Where one turn sends some rows of the set: a few examples, then the rows asked:
bosu: |  .11 |  .00 |  .26 | -.08 | -.23 |  .04 |  .01 |  .12 |  .10 | -.02 |  .17 | -.13 |  .01 | -.03 |  .25 | -.01 | -.25 | -.14 | -.10 | -.27 | -.26 |  .11 | -.34 |  .06 | -.18 |  .06 | -.07 |
gali: |  .15 |  .06 |  .03 | -.14 | -.10 |  .17 |  .00 |  .17 |  .05 |  .04 |  .18 | -.37 | -.09 | -.07 |  .18 | -.02 | -.21 | -.21 | -.17 | -.25 |  .08 |  .22 | -.33 |  .12 | -.11 |  .18 | -.04 |
kem: | -.23 | -.06 | -.06 | -.08 |  .23 | -.05 | -.12 |  .02 | -.14 |  .18 | -.06 |  .16 |  .13 | -.07 |  .12 |  .07 |  .26 | -.05 |  .08 | -.08 |  .10 | -.11 |  .02 | -.03 | -.06 |  .06 |  .05 |
letu: | -.26 | -.03 |  .02 | -.07 |  .21 | -.13 | -.08 |  .09 | -.13 |  .10 | -.06 |  .19 |  .00 | -.05 |  .25 |  .05 |  .27 | -.04 |  .09 | -.07 |  .14 | -.08 | -.02 | -.03 | -.08 |  .12 |  .02 |
lapu: | -.29 |  .15 | -.07 |  .01 |  .12 |  .28 | -.22 |  .08 | -.09 |  .06 |  .09 |  .10 | -.08 |  .17 |  .02 |  .08 |  .14 | -.22 | -.02 | -.18 |  .24 | -.08 |  .03 | -.10 | -.12 | -.05 | -.02 |
Seva: | -.12 |  .07 | -.10 | -.25 |  .16 | -.09 | -.12 |  .13 | -.19 |  .23 | -.08 |  .18 |  .16 |  .16 | -.01 | -.12 |  .17 | -.09 | -.07 | -.11 | -.07 | -.23 | -.16 |  .01 |  .02 | -.08 |  .04 |
Pugu: |  .15 | -.04 |  .05 | -.19 | -.07 |  .14 | -.01 |  .17 |  .05 | -.06 |  .07 | -.29 | -.15 | -.16 |  .24 | -.09 | -.24 | -.29 | -.17 | -.17 |  .05 |  .26 | -.26 |  .19 | -.11 |  .11 | -.13 |
Daru: | -.14 | -.06 |  .02 | -.09 | -.01 |  .00 | -.21 |  .01 | -.08 |  .05 | -.06 |  .12 |  .04 |  .13 | -.21 |  .20 |  .19 | -.13 | -.23 | -.17 |  .11 |  .02 | -.23 |  .01 |  .10 | -.22 |  .07 |
fepeg: | -.12 |  .15 | -.01 | -.27 |  .12 | -.14 | -.07 |  .22 | -.20 |  .17 | -.12 |  .17 |  .04 |  .22 |  .04 | -.13 |  .17 | -.16 | -.12 | -.09 | -.04 | -.27 | -.21 |  .08 |  .01 | -.04 |  .03 |
dufez: | -.10 |  .11 | -.12 | -.25 |  .09 | -.20 | -.13 |  .17 | -.20 |  .08 | -.11 |  .15 |  .08 |  .19 |  .04 | -.10 |  .19 | -.07 | -.10 | -.05 | -.05 | -.24 | -.19 |  .03 |  .01 | -.02 |  .06 |
Dar: |  .17 | -.08 |  .07 | -.19 | -.04 |  .13 |  .03 |  .20 |  .05 | -.04 |  .05 | -.23 | -.13 | -.17 |  .28 | -.18 | -.24 | -.28 | -.14 | -.17 |  .01 |  .21 | -.27 |  .19 | -.12 |  .13 | -.10 |
fenu: | -.15 | -.08 |  .00 | -.06 |  .01 |  .03 | -.14 |  .08 | -.02 |  .01 | -.10 |  .16 |  .05 |  .15 | -.16 |  .11 |  .20 | -.19 | -.28 | -.14 |  .09 | -.10 | -.25 |  .01 |  .12 | -.22 |  .12 |
nikis: | -.18 | -.07 | -.02 | -.12 |  .07 |  .05 | -.15 |  .05 | -.03 |  .16 | -.05 |  .17 |  .14 |  .11 | -.17 |  .15 |  .19 | -.15 | -.19 | -.17 |  .08 | -.05 | -.21 | -.03 |  .12 | -.24 |  .04 |
Gatem: | -.11 | -.11 |  .06 | -.06 | -.02 |  .04 | -.14 |  .08 | -.02 |  .07 | -.07 |  .16 |  .04 |  .18 | -.15 |  .13 |  .14 | -.20 | -.20 | -.09 |  .15 | -.01 | -.27 | -.04 |  .14 | -.28 |  .08 |
Mogo: | -.07 |  .11 | -.11 | -.31 |  .07 | -.09 | -.07 |  .19 | -.24 |  .15 | -.07 |  .20 |  .08 |  .20 | -.10 | -.12 |  .15 | -.05 | -.04 | -.11 | -.07 | -.18 | -.22 |  .03 |  .00 | -.03 |  .01 |
tid: | -.21 |  .10 | -.12 |  .02 |  .06 |  .28 | -.21 |  .05 | -.10 |  .05 |  .10 |  .08 | -.04 |  .18 | -.02 |  .08 |  .10 | -.20 |  .05 | -.08 |  .24 | -.05 |  .07 | -.14 | -.11 | -.11 | -.01 |
niz: |  .16 | -.03 |  .08 | -.09 |  .01 |  .20 |  .02 |  .17 |  .02 |  .03 |  .12 | -.27 | -.18 | -.10 |  .27 | -.21 | -.27 | -.24 | -.14 | -.25 |  .02 |  .16 | -.32 |  .07 | -.08 |  .15 | -.12 |
sobu: |  .17 |  .04 |  .04 | -.15 | -.01 |  .07 |  .00 |  .16 | -.02 |  .04 |  .10 | -.36 | -.20 | -.09 |  .28 | -.14 | -.25 | -.22 | -.17 | -.22 |  .02 |  .18 | -.32 |  .12 | -.06 |  .17 | -.14 |
razi: | -.25 |  .07 | -.14 |  .02 |  .09 |  .27 | -.25 |  .06 | -.06 | -.02 |  .09 |  .14 | -.03 |  .17 | -.02 |  .04 |  .14 | -.16 | -.03 | -.16 |  .21 | -.08 | -.01 | -.15 | -.09 | -.11 |  .03 |
fes: |  .06 |  .00 |  .27 | -.06 | -.17 |  .06 |  .00 |  .07 |  .04 | -.04 |  .10 | -.16 | -.11 | -.12 |  .30 |  .06 | -.29 | -.20 | -.07 | -.24 | -.22 |  .12 | -.26 |  .06 | -.16 |  .14 | -.20 |
Nad: |  .10 | -.01 |  .21 | -.16 | -.20 |  .05 | -.10 |  .11 |  .05 | -.11 |  .09 | -.13 | -.08 | -.07 |  .30 | -.05 | -.33 | -.25 | -.10 | -.19 | -.20 |  .16 | -.24 |  .12 | -.19 |  .03 | -.18 |
Morig: |  .08 | -.03 |  .29 | -.01 | -.14 |  .04 | -.02 |  .03 |  .05 | -.04 |  .08 | -.22 | -.14 | -.11 |  .30 |  .01 | -.27 | -.24 | -.16 | -.23 | -.25 |  .07 | -.22 |  .13 | -.14 |  .06 | -.13 |
zonet: |  .17 |  .05 |  .01 | -.10 | -.05 |  .15 |  .06 |  .16 |  .13 |  .00 |  .06 | -.32 | -.08 | -.11 |  .30 | -.01 | -.23 | -.26 | -.13 | -.23 |  .02 |  .23 | -.29 |  .15 | -.06 |  .13 | -.13 |
bupu: |  .19 | -.04 |  .09 | -.10 |  .00 |  .12 |  .07 |  .19 |  .03 |  .07 |  .13 | -.31 | -.06 | -.12 |  .28 | -.23 | -.18 | -.21 | -.14 | -.22 |  .00 |  .11 | -.30 |  .17 | -.15 |  .22 |  .05 |
bazuv: |  .07 |  .03 |  .21 |  .02 | -.16 |  .01 | -.08 |  .00 |  .07 | -.04 |  .18 | -.28 | -.06 | -.08 |  .35 |  .04 | -.21 | -.15 | -.09 | -.23 | -.20 |  .11 | -.15 |  .12 | -.23 |  .09 | -.05 |
favoz: | -.04 |  .09 | -.06 | -.26 |  .06 | -.16 | -.05 |  .19 | -.21 |  .16 | -.11 |  .15 |  .07 |  .22 |  .01 | -.15 |  .14 | -.13 | -.05 |  .01 | -.05 | -.25 | -.17 |  .05 |  .02 | -.08 |  .04 |
zib: | -.21 |  .07 | -.15 |  .03 |  .14 |  .25 | -.24 | -.01 | -.15 |  .04 |  .10 |  .05 | -.07 |  .14 | -.05 |  .00 |  .15 | -.15 | -.02 | -.16 |  .17 | -.07 |  .10 | -.06 | -.13 | -.10 |  .05 |
pud: | -.20 | -.06 |  .08 | -.05 |  .03 |  .03 | -.13 |  .10 |  .02 |  .07 | -.05 |  .17 | -.01 |  .17 | -.11 |  .13 |  .19 | -.18 | -.25 | -.20 |  .13 | -.02 | -.29 | -.02 |  .13 | -.27 |  .04 |
Vame: |  .20 | -.01 |  .05 | -.08 |  .00 |  .13 |  .09 |  .17 |  .13 |  .01 |  .03 | -.28 | -.07 | -.13 |  .35 | -.15 | -.22 | -.27 | -.13 | -.22 | -.04 |  .15 | -.28 |  .17 | -.08 |  .14 | -.08 |
Vem: | -.26 |  .09 | -.15 | -.04 |  .15 |  .22 | -.27 |  .00 | -.11 |  .15 |  .08 |  .09 |  .06 |  .13 | -.04 |  .08 |  .15 | -.15 | -.02 | -.17 |  .17 | -.07 |  .04 | -.12 | -.07 | -.13 |  .00 |
met: | -.18 | -.13 |  .03 | -.05 |  .18 | -.06 | -.10 |  .04 | -.18 |  .09 | -.07 |  .25 |  .08 | -.09 |  .12 |  .01 |  .24 | -.01 |  .11 | -.09 |  .08 | -.08 | -.02 | -.03 | -.11 |  .14 |  .10 |
bop: | -.24 | -.02 | -.07 | -.07 |  .15 | -.05 | -.09 |  .09 | -.14 |  .04 | -.06 |  .20 |  .07 | -.07 |  .15 |  .11 |  .26 | -.05 |  .10 | -.04 |  .14 | -.10 | -.01 | -.06 | -.10 |  .18 |  .04 |
pom: | -.18 | -.07 |  .00 | -.06 |  .15 | -.11 | -.09 |  .06 | -.17 |  .10 | -.07 |  .16 |  .05 | -.06 |  .21 |  .07 |  .23 | -.06 |  .15 |  .03 |  .17 | -.06 |  .02 | -.05 | -.08 |  .13 |  .05 |
ril: |  .09 | -.02 |  .20 | -.10 | -.16 |  .05 | -.12 |  .06 |  .05 | -.12 |  .09 | -.17 | -.11 | -.10 |  .36 | -.06 | -.30 | -.25 | -.10 | -.17 | -.19 |  .14 | -.16 |  .13 | -.23 |  .04 | -.15 |
Neta: |  .13 |  .08 |  .18 | -.02 | -.11 |  .04 | -.10 |  .03 |  .10 | -.06 |  .05 | -.24 | -.04 | -.06 |  .43 |  .01 | -.29 | -.24 | -.10 | -.22 | -.18 |  .11 | -.19 |  .11 | -.16 |  .09 | -.11 |
gol: |  .15 |  .06 |  .20 | -.07 | -.16 |  .09 | -.06 |  .10 |  .13 | -.04 |  .05 | -.15 |  .00 | -.03 |  .36 | -.01 | -.32 | -.24 | -.10 | -.26 | -.21 |  .12 | -.31 |  .07 | -.14 |  .07 | -.14 |

bop goes to dufez
met goes to Mogo
And these:
Pugu goes to ril
pom goes to favoz
Morig goes to niz
gali goes to bazuv
nikis goes to Vem
zonet goes to Neta
fepeg goes to pud

